Turns in one plane each, and the order they were made in; the first pair answered:
turn K:
[-4.1 11.5  8.9 -4.1 -6.5 -2.5  0.3 -0.2  3.1 -5.5 -5.7 -2.5 11.2  1.8
 -8.7  0.6  7.9 11.6  8.0]  ->  [-7.0 14.7  5.7  1.8 -3.4  3.0  6.9  2.9 -0.8 -4.9 -7.6 -2.4  7.1  6.7
 -7.4  1.9  3.4 12.7  8.2]
[  8.8   0.8  -6.8   5.1   1.7  -8.1 -10.5  -5.4  -2.9 -18.0  -2.3 -13.6
  -1.0  -8.7 -10.6  -1.5  16.7  -6.4 -13.8]  ->  [  7.1   4.9  -6.8  14.3  13.2   9.7   7.2   7.1 -10.8  -6.0  -4.0  -9.9
 -17.2   4.8 -14.6   2.9   8.1   1.8 -13.8]
[  0.9  21.4   5.0   3.3  -4.2  15.6   3.7   5.3  -4.3 -10.7  -5.2   3.5
  18.2   4.9  -3.0  -9.5  -6.0   5.2 -18.0]  ->  [ 10.1  20.0   9.1  -0.4  -3.0  11.0  15.2   0.9  -2.6  17.4   2.1  -5.6
  -6.8   6.4   8.3 -10.2  -0.1  15.2   8.7]
[  6.5  -8.8  -1.5   3.8   7.3  -1.7   0.8  -3.9   1.3  12.8   7.1   3.7
 -14.1   1.6  15.5   1.3   3.4  -0.3  -5.2]  ->  [  4.4  -8.6  -6.9   2.6   3.1  -4.2 -11.6  -7.8   1.1  -0.8   5.5   6.3
   2.0  -2.0  10.5   0.8   3.4  -7.8 -15.5]
turn Z:
[-12.8 -18.6   4.2   0.8  -1.7  -6.7  11.3   2.2  -0.7 -23.5  -6.3   6.7
   2.2  17.3  -3.1   4.9  -4.3  -9.4 -18.2]  ->  [ -4.6 -24.8   2.5  -3.6  -6.2 -17.7   3.2  -7.0   4.6 -19.1   1.6   4.3
   1.8   8.8   7.2   0.7   7.1 -12.0 -10.6]
[-10.3   0.0  -3.1   4.8  10.2  20.3   6.6  11.9  -9.4 -14.4 -11.2  10.8
  10.7   9.8 -11.4   6.6 -17.3  -0.8 -22.2]  ->  [  0.1 -14.2  -3.6   2.0   8.5  -4.7 -16.7  -7.2  -2.7 -11.9   3.1  10.1
  13.7  -3.8   8.6   4.8   0.1 -15.9 -33.3]
[  3.8 -11.9   6.3   6.1  -0.2 -13.7  -3.6  -6.5  -6.6  14.7   7.2   5.6
 -13.5  -4.4   7.0   4.8 -11.6  -9.5   4.0]  ->  [  4.6  -5.8  11.0   4.0  -7.6 -11.9   0.9  -3.1  -3.1  15.5   3.8   0.2
 -15.3  -3.2   5.7   4.0  -9.9  -1.0  14.9]
[ 23.3 -15.3  14.5  -1.4   2.1 -15.2  -9.2 -14.9   7.6  13.7  16.2  -7.5
 -20.7 -15.7  25.6   0.4   3.4   0.3  11.3]  ->  [ 17.1   5.4  18.0  -1.0  -5.2   0.7   9.0  -1.0   4.2  13.6   2.6 -12.1
 -22.9  -7.2   9.2   1.1  -0.1  20.5  33.2]
turn T:
[ 5.2  1.6 -4.1 -1.3  4.5  0.8  0.4  5.5 -5.4  4.9 -5.8  1.0 -6.3  2.4
 -1.1 -4.6 -0.9  1.1  7.3]  ->  [ 6.0 -3.4 -4.4 -1.1  9.7  1.8 -4.3  1.7 -2.2  3.9 -3.1  3.4 -4.8  2.3
  2.3 -3.4 -0.9 -4.8 -2.7]
[ -8.3  17.3   5.2   0.0 -10.5  11.7  11.8   4.2   2.0  -2.6 -10.5  -3.7
   0.5   6.2 -15.5  -1.8  -4.0  17.2  22.8]  ->  [  2.4  -2.4   3.9   8.8   9.9  11.4  15.3   0.7  -5.7  19.0   5.8   1.8
 -24.7  12.5   2.8   1.4  -8.7   9.8   4.9]
[  2.1 -10.2   2.9  -1.7   5.4  -4.4 -13.2  -1.0   1.3   3.7   9.2   1.8
  -9.2  -0.4   8.2   2.5   1.1  -6.7 -15.4]  ->  [ -5.1  -0.2   2.9  -4.3  -5.5  -5.0 -20.7  -1.7   3.4 -11.0   0.6   1.9
  12.2  -2.7  -4.5   0.8   4.8  -5.2  -9.2]
[ -9.4 -15.2   0.8 -14.8   8.6 -13.9 -15.6   1.1   6.0   2.6  -9.1   1.0
 -10.2  -8.2  17.8  -9.4   2.7  -7.2 -21.4]  ->  [-18.8   1.2   0.8 -18.8  -5.2 -13.8 -15.9   1.6  12.6 -11.8 -19.4  -3.0
   6.8 -13.1   4.4 -11.8   5.4   0.6  -9.9]
turn C:
[ -5.4  -2.8  -9.5   5.1  15.7  21.0  16.2  13.6 -10.0  -0.4   5.3   9.2
  -8.6  14.6   0.4   2.7  -8.7   5.6 -11.2]  ->  [  6.2  -9.9  -4.0 -10.2   2.4 -16.7 -12.5 -10.9   6.5  -3.3  14.6   1.8
   7.0 -12.0  16.1  -5.4  20.8 -13.2  -1.8]
[  5.4  11.5  11.8 -15.6 -19.2 -23.0  17.2   4.5   4.0  11.0   9.8 -21.6
   4.2  -8.3   3.0  -2.5   6.4  15.5  42.1]  ->  [ -3.7 -10.1  -2.0   8.5  16.9  13.3  24.6  26.3 -22.4  -1.0   9.1   8.3
  -0.6  14.9  -2.1  10.2 -28.4   1.0 -26.4]
[ 1.9  5.6 -3.2  0.9  5.0  7.1 12.8  2.3 -4.2  3.7 -1.8  0.0 -6.7  3.5
  1.8 -0.9 -5.5  4.9  0.6]  ->  [ 7.2 -3.8 -4.0 -2.6  4.0 -5.5 -1.2 -7.7  2.1 -2.3  5.4 -1.4 -1.1 -5.6
 11.1 -2.8  1.7 -7.8 -8.3]
[  9.9 -13.8  -1.4  -9.3   3.3  -7.6  -3.1 -15.8   9.4  11.7   7.2  -7.4
 -11.1  -6.1   7.9  -0.4   9.8  -6.1   2.4]  ->  [  4.6  -3.7   0.0  -4.1   5.3  11.5  14.3  -0.2   1.7  16.4   1.7  -5.1
 -23.7   6.4  -2.7   4.7  -0.6   9.5   7.9]

Each pair is 2 to 3 turns apart.
[  8.3  -3.3   1.6   8.3  19.7  14.6  31.0   5.1  -4.4  33.9   0.7   3.4
 -32.4  14.5  13.2   1.6 -20.5  16.1  12.5]  ->  [ 13.8  -1.2  10.7  -3.7   5.3  -6.3  19.5  -8.3   8.9  36.5   3.3  -8.5
 -29.5   0.9  17.3  -5.3   1.7  16.4  35.9]  C, C
[  9.6  23.6   8.5 -14.6 -12.3  -4.6  -3.1   5.9  12.1   1.6  -3.3 -14.3
 -15.6  15.6  -4.1 -19.7  18.8  19.7  20.2]  ->  [ -3.1  25.4  -1.1  -8.2  -4.6  11.8 -12.3  16.9   4.2 -25.2 -15.9   0.7
  10.6  19.4 -21.0 -10.7   1.4  11.4 -17.7]  K, C
[ -1.7 -24.3  -3.3   7.3  10.3  -9.8  -4.5  -7.1  -1.0  -6.9  12.9  12.0
  -7.0  -3.2  13.3  -4.4  -0.6 -17.1 -13.3]  ->  [  4.7 -12.9   2.8   1.6   1.6 -15.7   1.5 -11.4   5.4   6.6  12.8   0.8
 -19.7  -5.3  19.2  -7.8   7.7  -3.1  18.1]  K, K, Z
[  8.5  15.7  10.4 -14.2 -14.3 -21.7   5.7  -8.7  21.5   0.6  -2.2  -4.0
   7.4 -10.8   2.7  -1.3  19.7   3.0  24.1]  ->  [  6.5   3.5   7.1   5.7  13.6   3.0  34.2   9.6   4.3  19.0   2.6   7.7
 -26.8  12.2   6.2   4.4  -3.0   6.0   4.2]  Z, T
[ -2.9  22.5 -19.5  11.8 -14.7  22.7  12.7   5.4 -23.5  -4.0 -12.8 -12.9
  -3.4   4.4 -24.0   5.7 -11.9  22.9  -0.8]  ->  [  7.1   1.8 -27.6  19.7   4.4  18.2   8.5   1.7 -31.0   0.8  -2.7  -2.7
 -12.4   7.1  -7.6  10.1 -18.7  11.2 -31.0]  K, C
[ 16.8  -6.6   3.8  16.1  29.5  15.7  18.5   4.5  -8.4  18.7  10.0  10.0
 -43.7   2.8  18.4  17.2 -15.1   0.0 -28.9]  ->  [ 17.8  20.9  17.0  -6.3  -5.4  -5.4  18.8  -6.8  11.6  22.0   1.8 -14.6
 -37.8 -11.7   9.5   4.5  10.9  19.5  39.5]  C, Z
[ -3.7  17.6   5.9  -7.3 -16.2  -3.4   9.1  -4.0   9.0  -1.0 -10.6 -14.2
  12.7  -2.5 -14.2  -3.5   7.0  13.5  31.1]  ->  [-12.3  10.0  -2.3   3.6  -4.0  14.9   3.6   5.7  -2.7 -20.5 -17.9   2.9
  28.8   3.9 -22.5   4.5 -11.0  -2.5 -11.7]  K, Z
[  6.8   2.7  10.6 -17.8  -6.2  -5.9  11.4  -3.9  12.3   6.6  -7.7  -2.8
 -15.9   0.3  -3.0  -9.9  11.9  10.5  31.4]  ->  [ -3.3   3.9   8.6  -5.3   5.9  18.2  25.1   9.6   0.0   7.9 -12.5   6.2
 -21.8  14.5  -9.0  -5.3  -6.2  15.7  13.0]  C, C, C
[  2.2  -6.7  -9.3   3.7   1.9  -3.8  -2.9   8.7   2.4  -9.6  -3.5   4.7
  16.8   3.5  -5.6   3.2  -5.1 -16.9 -31.6]  ->  [ 11.5  -1.0   1.2   0.0  -0.9  -6.7  20.2   8.3   2.9  24.0   4.0  -9.5
 -19.9  10.9   9.1  -1.1   1.4   5.3  13.9]  K, C, C
